The rows below come in pairs that one turn or mirror swaps. Which row does each named row swap with?
The rows were stretched afterwards, more along some directions than others.
Q913: [ -8  -7  13  -3  26  14 -22  -6  19   4 -23  -4   4 -14  12   4 -14   5
  13   7   3   2   2  -5  -5]
Q455: [-24 -12  14  10  22   3  -2   9   7 -10  -5  -1  -1  -5   2   8 -13  27
  12 -12  -1  17  15  -2  -3]
Q727: [-27  -3   5   4   6   1 -18   9   4 -22 -16  -7  -9  -6 -20  11  21  15
   2   6  -1  10  13   0 -12]
Q283: [  3  14 -21   7   3   9   8 -15   6   2  13   8  -9  -8   5  -2   8 -12
   4  11  14 -17   0 -11 -23]
Q506: [  6  -5   8  11   5  -3 -20   7  -9 -15  -5   6   0 -13  -8  10  38  -6
  -7   4  -1  -5  14  11   9]
Q688: [-24  -2 -19  16  11  -5   4  -3  14  -2  11   2 -10  -4 -14   2   3   1
   3  -6  -6  -6  13  -5 -22]
Q151: [ -7 -19   4   1  24   1 -11  -1   3  -8 -25   9  -2  -1  -4   5   8  14
  16 -18  -1 -16  -1  -9 -14]
Q721: [-20   7  13  20 -10   5   1  13   7   1  -9   5   0 -10 -10  -6   7  17
 -14 -22   4  -8  11   8   9]
Q743: [-10   5  -5   2 -19  -5  -8   0  12  -8 -21  -1  11   8  14  -4  -1  -5
 -17  -4   4 -27  -4  -6 -14]
Q583: [-25   3  -7  14 -12   2  17  -4  -7   1 -11   5   3  -5 -13   5   3  15
  -8  -9  13  -7  17  -2   9]
Q112: [  3   6   7   8  11   3 -19  -6   0 -14 -13   3   0 -16  -3   5  19  -1
  10   5 -14   9  -1  -1  28]
Q834: [-12  16  -4   5  -9   8  -3   6   3   2   0   4  -3 -13  -6  -9   1  12
  -9  13  -8  21   5 -15  16]
Q507: [-19 -21  18  -2  -3  -1  -6   6  -4 -12 -25  -4  12   9 -12  -2   0  11
  -7   1  -2  -4   2  -8  30]
Q70: [  0   2  -8  -4   4 -11  -8  -8  -5  -5  -1  -4   1   4   8  11   8  -9
  11  18 -12  14   4  -9  21]
Q527: [ -9   8  16  -6  13  22  -4  -1  -1   7  -4   4 -12  -3  18 -10 -13  17
  -1 -12   0   5  -4 -14   2]
Q389: [ -4  20   4  13 -14 -14  -3  16 -10   4   3  -2   0  -1  27  -7  -5   6
 -16 -16  -2   1 -12   4   5]
Q951: [-13   0 -17  -3 -14 -13   9  -9  12   0  13   6 -11  13  -1  -7  15   4
 -10  10  16  -9  -4 -15 -21]
Q714: [-17   0  10   7 -18  12   3  -2   7   2 -23 -10   0  -8  -5  -5 -20   7
  -9 -16  12 -22  -8   1 -17]
Q85: [  5  -4  -1   0  10  11 -22  -3   3 -17 -17  11   8 -11  -9   9   2  -3
   6   6  -1 -25   7  -5  -8]
Q478: [-12   3  -2  20   8  -5   1  10   7 -14  -3  -2  20  -2   1   0   8   4
  -5 -15  17   2   4   9  -7]
Q133: [ -7   8   9  -8  -1   5 -17   2   1  -2 -20   9  -9 -15  -8 -11  19  -2
  10 -12   2  -6  -5  -9   9]
Q725: [-26   9   9   3  -2  11  -3  24   2  -6 -11   6  -2 -14   8 -11 -11  16
  -2 -21   9   4  -4  -7 -23]
Q98: [-15 -14  15  -4  11  10 -22   0  -1 -10 -17   2 -14 -16 -33  -1  20  -5
  18   7   7 -12   3   6  13]
Q131: [ -9  -2   8   1  26  -4 -10  14   6 -13  -7  18  -2  -5  12  -5  17   0
  -1 -22  -7  -1   1 -10   3]
Q387: [ -7   3  -7   8 -14 -15  13  -5  -8  -6 -13   2   3  -1   8  -2  16   1
 -16  12  18  16  13 -16   5]
Q364: [-19   3  -6  15   0 -19  16   5  10  -5   6   3   9  13  14   0  -2  12
 -21   0   4   9  20 -15 -18]
Q107: [  5  11   5   3 -11  -8   6  -1 -10  16   0   4   0  -8  18  -7   3   0
 -12   2  19  12   1 -15  22]
Q263: [  6  19   6  10   0  -7 -15  19  -2 -17  14  -4   1   4  16   7  16   7
 -15   5   6   6  -1  10 -16]
Q454: [ -2  10  18   4   0  10 -16   8   6 -10 -20   0  -1  -5  14   0 -23  15
   0 -26   8  -9  -4   1  -1]
Q207: [-24  -9  25  -8  10   2  -9   7  16  -2  -5  -8   3   5   5   3 -19  11
   8 -11  -2   4  -6  16   3]
Q226: [-13  -5 -12  -1   1  -6   6  -1  17   7  13   5   8   4  -1   6   6   0
  -9  19  -2  22   7  -8  11]
Q416: [ 11  16   1   2   7  13 -17 -16  -1  -4  -4  22  -5 -22  -2  -6  -4 -14
  10  -4   6 -25 -11  -6   5]
Q91: [-10  -3  -4   6  21   5  -1   9   0   6  -5  10  16  -7   4  15   1   8
  -7 -20  -6   2  13  -6  11]
Q541: [-31  10  22  16 -14   0 -18  22  -7 -13  -7  -9   0 -10  -7   3  21  11
 -23  -1  -6   0  -7  15  14]
Q371: [-19 -21   4  -1   4 -12   4   3   1  -5   0  -3  12   3 -10  14  18  12
  -8   3  -9  11   6   3  26]
Q248: [-21  19 -22  16 -15 -23   5   6  -7  -8   8  -5 -13   1 -14  -4  36  -6
 -11   9   2   9   0  -2   0]
Q305: [  4   8   2   1   3  -8 -14 -21  10 -17   1  -3  -6   4   2  -4  13 -16
   2  18   6  -6  -7   2 -14]
Q87: [  5  11  20  -8  -5  17 -16   1  -6 -10  -9   4  -6  -7   8  -8 -18  14
  13   2   3   7 -20  -4  11]
Q326: [-17  12   3  13 -28  -2  10  16  -3 -12  -4   7 -15  -6 -17 -11  19  22
 -19  -4   9   1   0 -10  16]
Q921: [-12 -11   6  -6   5  -8  -5  -6  22   2 -15 -19   6  12  -9   5   6  -8
  -2  10  21  -9  19 -14  -4]
Q946: [  8 -12  20 -17  13   7 -14  -5  15  -5 -18   4   2   2 -10  -3  -6   3
  23  11  11  -6  10 -20  12]
Q39: [ -8  14 -27  15  -2 -16  16  -5  12   7  18   9  -8   1   0  -3  12  -6
 -13   2   3  -5  16 -26 -16]
Q215: [ -7  14  -2   2 -30   7   5  -1  -3   3   1  -8 -24  -3 -11  -9  -6  16
 -10   7  -3  -6  -2  -8 -10]
Q219: [ -8  -9   1   3  -9   6   8  -7   2   5  -3  11 -10   1 -15   1  16  12
  -9 -11  -2 -19   0  12  -3]
Q439: [ -7  -5   7   2   0  -6  -8  11   2 -18 -19   6  -9  10 -17 -15  16  14
   2 -15  -2 -25   5 -12  -4]
Q884: [ -5   8  -1  -4   6   2  -1   7   7   0   6   3  -9   3   9  -3 -25  -2
  -2 -10  -6  -6  13 -16 -21]
Q625: [ -6  -6 -12   7   2 -18  -9  -7  -9  -9 -15   4  12   3 -10   6  10  -5
  12  -8   2 -20  12 -10  12]
Q335: [ -9   4  -8   1  -8 -13  -3  -9  -4 -16  -8 -13  -1   9   7   1  -3 -10
   7   6   7  -2  -2  -3 -10]
Q986: [  6   4  11   6  -6   4 -30   7 -10  -7 -15  14   0 -15  -2  -1   1   4
  -2   0  -5 -12  -4   8   5]
Q53: [-22 -25   9 -10   9   3 -14  -9  26  -2 -18  -6   7   7 -15   4 -13  -3
  13   2  -3  -7   5   6   1]
Q8: [ -7 -14 -10   5  18 -12   1 -10   2  -4  -5  13   3   2 -12   6  34   0
   8  -7  12 -16  10   1   5]
Q63: [ -8   0  11   7  18   7  -8  -5  20  11  11  -7   4   0  11  13   4   1
 -14   9  13   6   5   9  -6]
Q450: [  7  16 -20   9 -27 -11  10  -3  -7  -6  17 -10  -2   5  -9   2  10 -11
 -16  28  -2   4   5  -7  -1]
Q580: [ -7  -9   6   5  11  -6  -5 -13  22  -5 -11   7  -1  -3  -2   2  -3  -9
  -3 -15  11 -25   1  -2 -30]
Q858: [ -3  -4  -5   7  13 -20   3  -4  10   9   4  -3  -1  14   7  -4 -11  -6
   8 -12  11 -11  12  -6 -15]
Q321: [ -8 -22  13   8  15  -5  -9  -1  -7   5  -6   5  -7  -9  -8   0  21  -8
   0 -18  -3 -21   4  14  13]
Q538: [ -1  -1  -4   3   1   8 -10  -4 -12   8  -9  -7   1 -10   1  20   4   9
  -5  17 -10   8   2  -6   3]
Q845: [-11   1  -6   4   4 -15  10  13   6  -7   4  -5  15  11  16  -6   0  -5
 -15  -1  20   6  -3 -19  -8]

Swapped with Q858: Q450
Swapped with Q335: Q39
Swapped with Q53: Q226
Swapped with Q387: Q580
Swapped with Q98: Q91
Swapped with Q727: Q131
Swapped with Q951: Q743

